Each row has a name. Each question is about the rows just above it.

[ -4.2   3.7  36.2 -36.0 -15.5   7.0]  (122)
[ -8.3  82.7 -20.6 -68.1 -33.8 -16.2]  (170)
[-17.4  73.4 -26.6 -77.0 -39.1 -19.3]  (30)
[-32.1 -62.5  -8.4 -69.6  16.6   0.1]  (156)
[-12.2 -65.4 -26.0  76.4 -20.5  14.4]  (86)
[ -0.3 -58.6 -27.4 -38.4 -41.6   5.7]  (160)
[ -8.1  39.5 -36.2 -69.4 -57.3 -12.2]  (73)
[-30.5 -62.2 -26.0 -50.8 -49.0   1.9]  (185)
[-16.6 -51.0 -32.5 -57.4 -50.8  10.3]  (11)
[-34.9 -73.0 -31.5 -72.9  19.1  -0.1]  (155)
[-16.4  -9.9  31.3  41.1   4.8  -9.8]  (137)
Shuffled (160) with one entry gone: [-38.4   5.7 -41.6 -58.6 -27.4], missing  [-0.3]
Which entry of (155) is missing from [ -0.1 -34.9 -31.5 -73.0  19.1]?  [-72.9]
(155) without one entry, shuffled: [-72.9 -34.9  -0.1 -31.5  19.1]. Gone:  [-73.0]
(137) without one entry, shuffled: [  4.8  -9.8  41.1  31.3 -16.4]. Gone:  [-9.9]

[-33.1 -29.7 -17.2  -0.5 -17.2 -17.1] : (18)
[-12.6  34.9  45.2  35.0  59.4  45.1] : (155)
[ 21.7  -4.8  21.6  62.1  82.7 -36.9] : (30)
[-26.6 -22.6 -35.2   5.6 -28.5 -52.9] : (122)
(155) without one entry, shuffled: [ 45.1  59.4 -12.6  45.2  34.9]. Gone:  [35.0]
Shuffled (30) with one entry gone: [-4.8 21.6 21.7 62.1 82.7], missing  [-36.9]
(18) without one entry, shuffled: [ -0.5 -29.7 -17.2 -17.2 -33.1]. Gone:  [-17.1]
Which entry of (30) is missing from [ 62.1  21.6 -36.9  -4.8  82.7]?  [21.7]
(155) without one entry, shuffled: [ 45.1  35.0 -12.6  34.9  59.4]. Gone:  [45.2]
(18) without one entry, shuffled: [-17.2 -17.2 -29.7 -17.1 -33.1]. Gone:  [-0.5]
Which entry of (155) is missing from [ 35.0  34.9  59.4  45.2 -12.6]?  [45.1]

[ -8.7  -5.7 -11.0  -8.8 -12.4 -11.7   5.2 -22.0 -10.3  -0.8  -9.6   6.5
  -1.7   0.6 -12.8 -37.4   3.9 -13.1   5.9 -23.3  19.7  -5.5 -17.0   9.4
  44.8  24.8  13.1  -9.0   8.4   0.7 -14.5  11.2 -51.8  24.6 -55.6 -13.8
 -10.2   9.4 -17.8  17.6  16.7  12.8  -0.8] : (30)
[ -8.7  -5.7 -11.0  -8.8 -12.4 -11.7   5.2 -22.0 -10.3  -0.8  -9.6   6.5
  -1.7   0.6 -12.8 -37.4   3.9 -13.1   5.9 -23.3  19.7  -5.5 -17.0   9.4
  44.8  24.8  13.1  -9.0   8.4 -10.9 -14.5  11.2 -16.6  47.6  -2.6  15.1
  13.1  -2.9  -2.6   1.5  14.1 -21.4 -15.4] : (11)
[ -8.7  -5.7 -11.0  -8.8 -12.4 -11.7   5.2 -22.0 -10.3  -0.8  -9.6   6.5
  -1.7   0.6 -12.8 -37.4   3.9 -13.1   5.9 -23.3  19.7  -5.5 -17.0   9.4
 -18.2 -10.5  -1.3  23.4 -10.4 -18.0   2.7 -15.0  34.3 -32.0  37.2  -2.7
   3.3  -5.8   2.4  34.2 -12.7 -17.3  10.6] : (185)
[ 21.0 -26.7  28.5  25.6  32.3 -19.8  -1.2   3.8   1.8   0.4  29.1 -67.0
  -0.3 -50.8  14.7  -7.3  -6.3  30.7   9.3  57.9 -18.3 -21.6 -14.4  -8.1
 -28.9   5.6 -43.6   6.8  -9.4   8.4  -9.2  -5.5 -13.2   1.1  31.8 -16.2
 -42.7  44.5  38.8   6.9 -50.6 -52.7   4.4] : (156)
Which entry of (185) is missing from [-18.0   6.5  23.4  -8.7 -32.0   0.6 -23.3   2.4  -5.8  -8.8 -18.2 -12.8
 -17.3  -2.7   5.2  -5.7   3.3 -10.3 -10.5 -13.1  -9.6   5.9  19.7   3.9
 -11.7 -10.4  -5.5   2.7   9.4  10.6 -15.0 -12.4  37.2  34.2  -1.3 -12.7
 -11.0 -22.0  -0.8  -1.7 -17.0 -37.4]?  [34.3]
(11) without one entry, shuffled: [-21.4   6.5  -9.0 -12.8  24.8 -14.5  -1.7   8.4  -0.8  -2.6  -2.9   1.5
 -13.1  -9.6 -11.7  13.1   0.6  -2.6  13.1   3.9  15.1 -15.4 -17.0  -5.7
  47.6  11.2  -8.7 -16.6  19.7 -12.4 -10.9   5.9   9.4  44.8  -8.8   5.2
  -5.5 -10.3 -22.0 -37.4  14.1 -23.3]. Gone:  [-11.0]

[ 28.3   4.8  30.2 -17.2  13.6  37.6  30.3  -4.8] -> (155)
[ 13.5   4.8  30.2 -17.2  13.6  38.0   0.1 -74.1] -> (185)
[ 28.3   4.8  28.7 -17.2  13.6  38.0   0.1 -74.1] -> (122)
Which entry of (155) is missing from [-17.2  37.6  13.6  28.3  30.3  -4.8   4.8]?  [30.2]
(185) without one entry, shuffled: [-74.1 -17.2   4.8  38.0   0.1  13.5  30.2]. Gone:  [13.6]

[-16.1 -46.8 -27.1 -11.1 -11.0  17.4   1.0   8.0  17.0  -3.7] -> (122)
[ -9.6  -8.1 -74.3   1.4 -30.7  -6.4 -14.6   6.2   5.2 -34.8] -> (156)
[  2.0  44.3 -25.4 -10.3 -10.4 -35.9  -1.6   0.1 -17.5 -20.2] -> (86)
Shuffled (86) with one entry gone: [-17.5 -35.9  44.3 -10.4  -1.6 -25.4 -20.2   2.0   0.1], missing  [-10.3]
(122) without one entry, shuffled: [-11.0  17.4   1.0 -46.8 -11.1 -27.1 -16.1  -3.7   8.0]. Gone:  [17.0]
Shuffled (156) with one entry gone: [ -6.4  -8.1   6.2   1.4  -9.6 -30.7   5.2 -74.3 -14.6], missing  [-34.8]

[-74.1  28.3  -5.2  -7.3  26.0  48.3] : (155)
[-35.9 -31.7 -71.7  40.5 -49.2  44.9] : (160)
[ 0.7 34.0 19.6 32.2 32.3 31.9] : (137)
[ 12.1  -6.7  22.8 -56.6   6.2 -32.5] : (156)
[-28.1 -29.9 -53.5   8.0 -46.3  29.6] : (86)
[-35.2   6.0   1.3   5.9 -35.1  23.5] : (73)
[ 14.0 -21.2 -22.3  -0.2 -20.3  -0.1] : (11)
(86) without one entry, shuffled: [  8.0 -29.9 -46.3  29.6 -53.5]. Gone:  [-28.1]
Shuffled (11) with one entry gone: [-21.2  14.0 -20.3  -0.2 -22.3], missing  [-0.1]
Which entry of (73) is missing from [  1.3   6.0 -35.1  23.5   5.9]?  [-35.2]
Shuffled (137) with one entry gone: [34.0 19.6 32.2  0.7 31.9], missing  [32.3]
Shuffled (137) with one entry gone: [ 0.7 34.0 32.2 32.3 19.6], missing  [31.9]
(73) without one entry, shuffled: [  6.0 -35.1 -35.2  23.5   1.3]. Gone:  [5.9]

[-2.5 -9.4 -5.8 -2.5 16.2  8.4 -2.6] -> (170)
[  3.9  -3.5   8.1   2.9 -18.4 -12.3 -14.4] -> (86)
[ -2.5  -9.4 -11.9 -11.9  16.2 -12.0  -7.2] -> (18)
[ -2.5  -5.9  -5.8 -11.9  16.2   8.4  -0.4] -> (30)
[  3.9  -3.5   8.1  -3.8  -3.8 -20.7 -20.6] -> (122)
Which entry of (122) is missing from [  3.9  -3.8  -3.5 -20.6  -3.8   8.1]?  [-20.7]
Which entry of (30) is missing from [ -5.8  -0.4 -11.9  16.2   8.4  -5.9]?  [-2.5]
(18) without one entry, shuffled: [ -9.4  -7.2  -2.5  16.2 -11.9 -11.9]. Gone:  [-12.0]
Shuffled (170) with one entry gone: [16.2 -2.5 -2.6 -9.4 -2.5  8.4], missing  [-5.8]
Shuffled (122) with one entry gone: [ -3.5 -20.7  -3.8  -3.8 -20.6   3.9], missing  [8.1]
Shuffled (30) with one entry gone: [  8.4  -0.4  -5.9 -11.9  16.2  -2.5], missing  [-5.8]
(170) without one entry, shuffled: [-9.4 -2.5  8.4 -5.8 -2.5 16.2]. Gone:  [-2.6]

[-14.4  20.7  -1.1  41.1 -39.1  37.2  41.2   5.4] = (73)
[-35.6 -42.3   2.7  -6.9 -34.4 -39.7   2.0  -5.3] = (160)
[-21.1 -21.0  -9.7  -5.9 -17.9 -41.0   0.3  -5.6] = (155)
[ -1.1 -64.3  35.9  -0.8 -28.4 -69.3 -18.6 -16.2] = (156)
[  2.0 -15.4  20.4   9.6 -12.9 -11.7  -6.9   3.2] = (122)
[ 35.4  46.3  49.9  21.6  11.6  57.5  -7.9 -20.9] = (137)
[-36.3 -17.6 -19.4  -7.9 -16.6 -37.0   5.1  -8.0] = (86)
[ 36.6 -51.5  26.3   3.7 -51.4 -51.1 -10.6 -18.2] = (30)
[ 26.4 -72.3  60.8  19.4 -22.7 -74.5 -18.8 -28.1] = (18)
[ 25.0  60.2  45.4  28.7   4.6  77.7  -2.3 -17.3] = (170)
[18.7 51.8 29.0 22.6 -9.7 77.5  9.7 -9.1] = (11)
[ 11.6  -6.4  11.7  35.4   0.2  -5.8 -19.8 -20.2] = (185)
Which entry of (137) is missing from [-20.9  21.6  49.9  11.6  35.4  57.5  -7.9]?  [46.3]
Shuffled (11) with one entry gone: [29.0 -9.1 18.7  9.7 77.5 51.8 -9.7], missing  [22.6]
Which entry of (30) is missing from [-51.4 -51.1  26.3   3.7  36.6 -51.5 -10.6]?  [-18.2]
Which entry of (73) is missing from [ -1.1  20.7   5.4 -14.4  41.1 -39.1  37.2]?  [41.2]
Which entry of (155) is missing from [-41.0  -9.7   0.3 -21.1 -17.9  -5.9  -5.6]?  [-21.0]
Which entry of (30) is missing from [ 36.6 -51.1 -18.2 -10.6 -51.4  26.3   3.7]?  [-51.5]
(185) without one entry, shuffled: [ 35.4 -20.2   0.2  -6.4  -5.8 -19.8  11.7]. Gone:  [11.6]

